In the rows, zero is written as 128.
The rows of Z fall into 4 groups, and each row is roughly a mix of its group's hidden directions; some rows fit no group.
Z:
[[133  75 123 103 113 157 136 134 100 154 115]
 [121 180 109 142 160 110 109 115  98 143 131]
 [102 159 104 132 122  99 119 133 116  79 150]
 [143  96 120 129 126 117  65 126 119 153 117]
 [106 103 142 130 113 169 130 127 130 163 171]
 [153 152 162 140  98 139  85 127 119 142 153]
 [122 101 134 170 156 150 142  90 134 154 119]
 [133 150  80 140 128 153 132 151 134 174 130]
 [146 155 159 101 159 103 131 134 112 117 167]
 [107 151 150 135 159 115 166 146 154  96 143]
 [156 150 115 117 122 150 179 132 146 109 158]
 [137 148 132 132 115 168 151 144  80 108 149]
 [151 161 173 110 148 110 117 131 127 147 161]
 [129 137 134 125 147 101 123 154 148 103 186]
 [158 103 164 116 142 141 132 121 134 160 170]
 [147 158  97 125  78 149 136 118 104 118 141]
 [139 197 132 155 136 113 125 127 146 123 127]
 [123 132 113 111 105 119 136 109  65 138 103]
 [133 131 147 161 127 114  89 152 147 172 114]
 [119 103  87  75 109 125 126 143 135 137 147]
 [104 150 135 170 135 102 165 124 139  98 145]
 [104 157  92 140 121 126 122 111 119  96  84]
 [105 103 132  87 126  88 113 106 143 133  99]
 [ 77 134 128 122 129 157 153  96 102 112 116]
 [113  87 108 158 109 146 125 136 173 132 146]
 [122 153 117 146 156 138 162 106 113 112  82]
 [134 145  99 136 143 102 100 110  86 139 161]
 [148 147  92  89 101 134 152 139 152 109 147]
 [165 139 133 160 154 149 137 154 138 116 168]
 [115 187 148  96 147 138 104 125 124 130 116]
 [ 98 138 134 107 184 139 146  99 123 123 108]
 [130 150 148 116 166 140 148 134 137  95  83]
 [163 141  99 154 117 172 150 128 134 137 153]
 [158 122 136  72 146 154 117 109 123 151 115]
 [117  95 138 146 119 108 113 162 156 145 169]
 [125  76 136  95 107 158 129 144 115 147 109]
 [ 87 144 132 108 149 111  76 135 107 130 130]
 [103 143  87 151 104 134 114 112 131 117  83]
 [164 107 119 145 135 103 123 166 163 150 145]
 [126 150 136 128 149 125 178 139 165 100 150]
 [124 176 168 114 153 121 124  94 125 126 144]
 [147 118 174 162 150  95 109 139 149 123 127]
 [164 148 165 132 120 166 110 106 113 152 135]
 [118 114 130 135 132 160 131  64 134 132 155]
 [156  84 112 128  84 134 150 132 124 112 152]
 [121  97 132  69 110 154 129 127 107 112 135]
 [ 96 150 115 172 117 126  91 152 122 143 110]
 [144 103  93 146  81 117 131 147 101 122 148]
 [147 170 129 140 150 130 141 162  92 110 105]
 [135  77 142 137 111 149 133 131 148 167 153]
 [109 115 163  99 154  81 116 135 137 108 120]
 [142  97  99 113 136 126 135  97  88 125 165]
 [108  95 130 138 177 135 145 110 124 157 100]
 [113 184 149 117 117  98 119 128 104 140 105]
 [152 136 100 133  76 122 137 141 113  99 155]
 [115 109 110 170 164 148  92 148 137 125 140]
 [108 146  97 127 105 109 129 138  93 114  81]
 [145 116 116 172 109 112 163 128 158  99 142]
 [126 144  87 144  89 126 150 152  94 112 122]
 [165 100 123 146 109 136 175 114 151 112 144]
 [169 143 109 120 161 113 115 163 137  95 133]
 [127 117  94 113 117 175 117 140  89 108 145]
 [154 134 110 179 145 157 133 135 155 141 150]
 [ 99 147  91  91 142 156 132 117 111 145 103]
 [140 154 145 141 108 111  91 132 148 174 150]
 [153 142 144 123 114 146 189 100 117 132 134]
 [122  74 132  87 137 144 143 105 123 111 144]
 [164  96 156 127 115 103 147 115 134  87 138]
 [ 63 115 113 137 148 141 143 112 136 118 109]
 [ 99 150 125 150  90 114 110 150 145 151  94]
 [ 99 137  78 164 127 156 115 143 147 131 128]
 [ 98 158 141  98 171 141 116 116 113 142 102]
 [102 140  97 119 138 123 152 138 182 105 136]
 [168 111 172 151 147 109 120 110 126 157 126]
 [ 96 129 137 161 147 133 105 156 146 171 142]
 [111 105 123  91 105 162 157 143 110 113 101]
 [ 92 114  88 148 141 127 101 130 168 136 115]
 [ 89  80 125 130 125 140 165 134 134 103 144]
 [ 86 117 150  90 147  97 139 125 133  99 115]
 [168 136 101 145 113 113 142 106 116 112 174]
 [153 141 140 145  94 146  98 141 130 159 167]
 [ 97 129 127 113 148 111 155 129 112  77 158]
 [ 86 127  97 148  86 128 125 120 119 131  92]
 [127 100 139 132 109 167 173 102 118 122 154]
 [122 120 181 123 105 109 100 113 119  96 147]
 [128 124 144 127 147 118  81 171 103 105 144]
 [123 138 103 128  90 140 171 147 119  91 114]
 [139 130 140 155 135  90  91 165 154 142 138]
 [ 86 122  97 134 107 103 142 158 115  95 123]
 [150 112 165  86 159 143 110 108 130 147 115]
 [ 95 121 130 142 177 124 128 151 156  97 143]
 [ 94 109 110 106 112  85 110 153 139 106 143]
 [154 100 100 140 136 182 132 110 115 134 147]
 [129  90 120  89 101 132 121 124 109 100 163]
 [143 135 102 134 127 155 114  68 111 132 106]
 [115 134 125 173 103 111 108 162 142 140 163]
 [173  93 116 102 112 144 113 102 109 149 130]
 [155 105 148 136 132 152 116 109 157 164 165]
 [138 109  98  99  93 140 132 131  82 117 149]
 [182 101 140  88 126 107 118 130 142 121 133]
 [143 140 121 158 148 113  97 166 167 127 148]
 [184 127 109  97  89 131 129 126 125 121 144]
 [155 126  90 146 150 138 104 126 165  99 147]
 [141 140 149 124 132 157 122  72 119 158 108]
 [150 163  88 151 140 149 155 129 122 144  99]
 [128 167 131 165 117  95  91 149 145 130 136]
 [144 168 115 146 136 166 149 105 106 137  99]
 [175 109 115 129 128 104 118 162 159 148 144]
 [ 96 128 119  75 135 149 135 122  91 109 118]
 [108 110  99 103 107 108  80 125 135 141 102]
 [112 167 152 134 176 124 112 116 145 149 107]
 [131 135 163 125 176 135 114 106 152 163 114]
 [ 75 151 146 163 152 141 125 118 115 133 110]
 [ 88 122 135 118 149  90  93 154 144 109 118]
 [ 96  98 147 121 119 113 154 149 126 125 178]
 [113 117  83 136 122 122 123  97 112  99 169]
 [130 144 116 177 143 164 163 125 126 153 119]
 [126 121 111 147 131 114 111 154 171 110 175]
 [106 134 107 170 136  82 106 132 129 108 150]
 [126  93  97  96 164 119 150 144 151 143 114]
 [124 157 132  83 106 108 168 134 140 102 131]
 [123 159 180 113 139 139 135  93 119 151 111]
 [138 107 156 121 168 146 162  96 126 121 101]
 [164 133 157 121 126 140 121 140 126 173  88]
 [ 94 121 170 105 121 121 167 135  97 136 116]
 [104 120  92 125  96 140  87 126 104 144 104]]
Each list below has three rows that fit no group; the rest each fit one group, if only roughly. Name those rows in the order they come.
  * Z_57: [157 167 106 143 116 133  86 113 129 152 108]
  * Z_716: [126 150 139 128 184 124 144  82 130 134 134]
  * Z_118: [ 94 126 124 120 122 122 143  77  89 122 152]
  * Z_990: [124 165 155 188 130 145 129 124 120 140 123]
  * Z_848: [ 97 150 148 120 174 109  93 112 145 119 135]
  * Z_89: [121 149 104 133 111  96  87 138 100 114 162]
  * Z_529: [155 134  90 161 121 144 138 156 169 120 136]
  * Z_926: [123  96 150 110 182 129 110 107 114 136 148]
  * Z_749: [122 180 113 123 103 108 101 153 114 107 145]
  * Z_105: [107 116 152 181 148 152 159 123 134 142 137]
  * Z_544: [103  85 173 141 133 111 121 137 109 124 100]
  * Z_381: [ 99 102 160 104 160 139 118 121 167 114 117]
  * Z_199: [173 126 156  93 101 101 117 115 113 143 122]

Z_529; Z_926; Z_544
  * Z_466: [138  89 107 107 106 135 113 133 126 152 177]
  * Z_4: [138 121 122 151  97 156 113 106  84 159 117]
  * Z_209: [130 148  79 146 102 122 105 115 106 125  92]
  * Z_863: [141  97  98  86 143 151 141 122 143 101 151]
  * Z_296: [172 107 119  92 145 135 141 137 141 102 161]
  * Z_944: [148 153 151 116 140 118 172 150 142  95 153]
  * Z_642: [123 110 121 124 145 130 183 101 140  89 133]
  * Z_412: [182 129 142 114  98 112 139 103 130 159 123]
  * Z_359: [109 149 125 124 161 145 114  68 132 144 124]
  * Z_349: [117 156 146 143 167 120 150 106 168 104 124]
  * Z_291: [117 113 162  75 138 157 109 127 131 143 110]
  * Z_91: [160  90 155  90 117 150  98 124 119 124 130]

Z_466; Z_359; Z_91
  * Z_517: [ 92 145 103 130 141 175 164 130 109 131 126]
  * Z_898: [173 134 158 136 112 137 163  99 106 149 128]
  * Z_614: [128 179 128 131 161 123 144 152 130 111 165]
  * Z_259: [158 150 139 141 152 147 104 133 174 131  98]
  * Z_70: [ 92 164  97 131 126 109 123 137  82 121 121]
  * Z_557: [106 140 125 130 153 152 131  70 128  95 121]
  * Z_689: [108 132  99 106 100 146 116 134  83 156 106]
  * Z_666: [118  91 116 145  94 108 138 135 146  85 150]
  * Z_12: [175 131 105 132 119 139  90 161 129 129 156]
  * Z_854: [118 121 114  97  79 149 130 110 109 112 162]
  * Z_683: [117 132  89  80  89 115 114 131 140 125 114]

Z_517; Z_614; Z_689
  * Z_613: [148 174 146 114 172 112 118 114 131 105 144]
  * Z_710: [122 123 165 110 109  97 112 111  91 144  96]
  * Z_390: [110 165 139 133 170 160 112  93 119 119 121]
  * Z_866: [112  85 125 152 144 143 172 138 148 145 147]
  * Z_84: [152  89 111 125  95 145 153 137 127 170 120]
  * Z_392: [155 113 133 165 138 100 137 102 157 130 165]
  * Z_255: [135  77 122 135 126 138 164 141 153 143 162]
  * Z_92: [ 98 149 131 121 151 134 148  91 121  79 121]
  * Z_636: [133 105  96  68 118 130 118 129 138 101 133]
  * Z_962: [112 142 116 163 115 137 104 136 185 130 108]
  * Z_648: [132 131  71  96 130 127  93 103 136 133 137]
  * Z_553: [ 84 168 156 123 136 119 138  90 112 124 123]
  * Z_409: [168 104 156  92 106 135 107 123 135 134 158]
  * Z_52: [145 112 154 159 131 137 155 130 175 144 100]

Z_390; Z_84; Z_648
  * Z_895: [165 116 133  86 133 140 131 146 111  97 163]
  * Z_892: [128 118 134 133 136 118  96 101  85 137  80]
  * Z_238: [130 179 130 122 121 142 109 151 110 165  99]
  * Z_425: [167 161 120 127 164 119  97 129 147 104 145]
  * Z_968: [139 118 162 132 108 143 120 130 142 189 110]
  * Z_414: [ 95 118 146 184 130 112 111 102 122 126 109]
  * Z_393: [136 175 138 129 123 103  94 105 120 150 159]
  * Z_37: [176 132 143 130 115 157 165 105 154 137 132]
  * Z_782: [ 81 127 156 104 104 155 131 107 107 111 113]
  * Z_447: [114 158  95 122 140 118 121  94 106  83 134]

Z_892; Z_414; Z_782
  * Z_817: [138 109 117 166 145 120 183 127 142 106 114]
  * Z_151: [129 126 119 118 171 161 161 107 124 146  93]
  * Z_396: [136  90  81 124 122 133 142 144  94 105 108]
  * Z_401: [ 83 128 134 109 145 114 106 156 109  87 128]
  * Z_49: [130  80  99  84 131 145 121 100 129 123 130]
  * Z_188: [112 165 165 171 119 123 144 131 102 140 114]
  * Z_310: [ 94 142  95 144 149 119 122 131  81 145 104]
  * Z_293: [117 143 102  95 117 111 139 132 158  78 141]
  * Z_566: [123 152 123  83 120 142 126 105 113 114  79]
  * Z_905: [ 76 134 133 136 125 116 117 168 143 110  97]
  * Z_138: [ 88 156 122 152 153 102 154 101 115 131 110]
  * Z_659: [129 156 110 121 107 131  86 155 131 171 144]
  * Z_697: [135 119 127 164 151 139 163  94 167 145 127]
  * Z_174: [113 132  79 157  97 130 100  96 126 131 128]

Z_293; Z_566; Z_138
  * Z_964: [130 117 163  89 154 145 141 141 169 125 148]
  * Z_422: [135 132 158 125 153 144 164 107 175 115 112]
  * Z_444: [107 111 172 133 109 125 138 156 152 167 141]
  * Z_803: [141 177 148 128 126 119  85 143 138 158 117]
  * Z_923: [115 120 112 124 125 163 109  81 108 104 161]
  * Z_756: [131  95 127 140 126 146 128 111 149 137 190]
  * Z_242: [141 113  98 148 108 105 131 150 118  78 153]
  * Z_327: [126 106 163 131 110 121  89 152 169 145 125]
  * Z_102: [154 131  85  87 116 153 153 110 114 129 119]
  * Z_514: [128 111  74 136 141 128 127 129 126  76 117]
  * Z_326: [129 112  97 160  95 134 166 154 113 129 104]
  * Z_693: [138 104 121 136 137 136 121 110 152 124 194]
  * Z_493: [ 82 134 125 156 136 105 131 114 163 145  96]
  * Z_234: [131 139 100 169 119 165  99 153 103 135 138]
  * Z_128: [152  85 131 135 115 124  92 131 116 170 148]

Z_964; Z_923; Z_242
  * Z_167: [100 135 122 136 190 116  99 122 137 145 140]
  * Z_706: [125 161 142 122 150 148 138  82 123 108  90]
  * Z_7: [163 117 136 116 145 121 129  88 141 120 178]
  * Z_588: [151 104 159  92 140  84 111 116 145 133 121]
  * Z_582: [136 112  86 160 124 155 110 122 167 120 105]
  * Z_924: [ 95 170 102 115 138 124 116 138  83 123 114]
  * Z_812: [ 76 129 139 136 168 156 131 149 126 114 146]
  * Z_79: [118 117 175 145 174 110 131 112 136 119 102]
  * Z_400: [148 134 142  81 172 116 116 146 147 130 150]
  * Z_660: [108 163 133 125 160 132 140 112 141  80 100]

Z_167; Z_812; Z_400
  * Z_434: [123 121 162 139 142 143 154 116 172 169 121]
  * Z_597: [ 79 129 139 138 110 103 141 170 149 127 145]
  * Z_788: [133 135  79 132 132 159  95 124  96 143 107]
  * Z_605: [124 161 139 161  91 112 114 130 115 164 102]
  * Z_261: [159 166 100 164 103 142 130 101 116 133 136]
  * Z_303: [134  93 158  87 144 131 156 100 106 114 130]
  * Z_450: [149 128 105 124 111 139  68 152 104 136 130]
  * Z_93: [ 69 158 136 136 115 116 133 102 139 109 113]
  * Z_50: [156 147 145 140 175 115 111 132 136 133  84]
  * Z_830: [ 95 119 151 140  98 107 128 159 150 153 160]
  * Z_376: [100 164 111 128 171 122 147 103 111 104 114]

Z_434; Z_788; Z_261
  * Z_270: [115 108 140 135 170 139 100 130 171  98 139]
  * Z_967: [ 85 146 140 112  99 103 104 140 103 129  98]
  * Z_508: [131  97 152 118 130  94  90 105 120 154 101]
  * Z_439: [142  80 115 135 112 132 109 141 101 172 125]
  * Z_215: [124 113 139 104  85 163 127 112 114 133 170]
  * Z_269: [179 127 104 115 118 139  92 157 121 121 151]
  * Z_981: [151 162  89 104 141 129 124 141 101 154 100]
  * Z_461: [138 127 101 139 140 154 107 136 165 114 177]
  * Z_531: [106 140 163 138 114 150 128  84 133 162 105]
  * Z_883: [121 145 146 171 113 154 122 134  78 145 125]
  * Z_576: [111 107 120 134  93 137 142 113  86 153  91]
  * Z_197: [120 163 123 166 123  89 122 128 124  93 102]

Z_270; Z_981; Z_461
  * Z_757: [100 104 112 166 151 132 112 153 156 107 152]
  * Z_625: [130 141 125 162 107 135  95 137 178 154 119]
  * Z_427: [161 137 157 120 107 135 136 125 178 106 154]
  * Z_945: [130 118 165 168 178 144 141 121 127 129 140]
  * Z_350: [118 150 111 154 184 112 141  99 119 138 118]
  * Z_16: [133 143 120 160  94 152 127 133  96 126 174]
  * Z_394: [156 174 151 113 157 109 108 107 127 129 152]
  * Z_600: [121 144 136 185 163 126 146 125 131 126  95]
  * Z_404: [120 132 130  82 123 120  87 122 106 109 166]
  * Z_146: [148  86 117  78 145 139 126 118 129 105 147]
  * Z_308: [140 142  89 179 107 110 133 116 149 110 117]

Z_757; Z_16; Z_308
  * Z_885: [145 156 129 113 123 136 126 175 111  90 158]
  * Z_850: [175 130 112 140  97 105 132 137 169 118 145]
  * Z_825: [125 171 100 112  75 127 129 151 122 125 124]
  * Z_626: [132 147  78 141 117 133  95 160 157 130 136]
  * Z_983: [129 107 154 132 123  89 124 140 115  73 143]
  * Z_548: [154 104 113 129 141 171 135  97 127 129  86]
  * Z_886: [ 98 157 108 151 161 167 136 152 118 140 139]
  * Z_62: [148 162 121 177  93 110 135 136 119 104 127]
  * Z_226: [ 77 122 120 123 143 148 112 139  91  96 118]
  * Z_595: [135 131 109 161  97 133 128  99 141 176 105]

Z_850; Z_983; Z_886
  * Z_410: [167 109 101 105 138 113 127 166  96 109 129]
  * Z_43: [156 131 135 115 105  95  74 149 120 143 123]
  * Z_490: [162 168 133 135 127 154 169 122 137 144 101]
  * Z_938: [ 97 112 105 136 138 109  89 141  85 151 126]
  * Z_800: [123  76 122 116 107 134  90 136 153 146 149]
  * Z_928: [117 104 108 129 150 163 146 126 155  87 100]
  * Z_607: [132 163 153 133 128  89 154 149 168 118 128]
  * Z_793: [114 170 147 131 149 146 119  86 147 120  96]
  * Z_572: [148 122 125 190 142 121 151 153 148 138 137]
  * Z_879: [130 121 127 116 168  95 126 143 114  84  95]
  * Z_941: [162 126  93 144 100 134 178 122 112 123 128]
  * Z_808: [142 153 114 146 171 123 114 148 143 166 100]
  * Z_711: [ 77 164 160 109 145 137 122 118 135 144 117]

Z_800; Z_879; Z_711
  * Z_24: [ 98 175 164 125 144 111 139 131 148 101 129]
  * Z_210: [163 158 166 119 135 137 105 119 167 144 134]
  * Z_646: [125 133  99 117 147 127 137  97  91  78 126]
  * Z_110: [ 94 164 162 144 152 108  99 120 108 122 136]
  * Z_385: [127  80 118 141  85 143 129 144 129 162 113]
  * Z_819: [ 96 170 108 108 148 131 121 127  84 127 112]
  * Z_766: [174 139 133 128 138 101 139 139 177 126 151]
  * Z_933: [ 94 112 127 157 143 123  87 126 115 168 147]
  * Z_160: [134 128 112 111 128 110  85 140 102 149  81]
  * Z_610: [ 91 111 176 153 115 128 137 109 115 108 150]
  * Z_770: [112 140 109 124  88  89 124 146  89 140 109]
  * Z_114: [143 107 156 107 125 140 164  89 117  92 132]

Z_110; Z_933; Z_160
